.16, -.25, .02, .55, .19, -.18, -.42, -.89, -.31, .18, .27, .24, .93, -.12, -.13, -.22, .22, -.61, .47, -.45, -.57, -.11, .06, -.47 : sugi
.02, .55, .18, .55, .19, -.18, -.42, -.89, -.31, .18, .47, .24, .93, -.12, -.13, -.22, .22, -.61, .47, -.45, -.55, -.11, .06, -.47 : budi
.16, -.25, .02, .55, .19, -.18, -.42, -.89, -.31, .18, .47, .24, .93, -.12, -.13, -.22, .22, -.61, .47, -.45, -.55, -.11, .06, -.47 : Ked
next: .16, -.25, .02, .55, .19, -.18, -.42, -.89, -.31, .18, .27 : .24
asked: .16, -.25, .02, .55, .19, -.18, -.42, -.89, -.31, .18, .27, .24, .93, -.12, -.13, -.22, .22, -.61, .47, -.45, -.57, -.11, .06, -.47 : sugi
asked: .02, .55, .18, .55, .19, -.18, -.42, -.89, -.31, .18, .47, .24, .93, -.12, -.13, -.22, .22, -.61, .47, -.45, -.55, -.11, .06, -.47 : budi

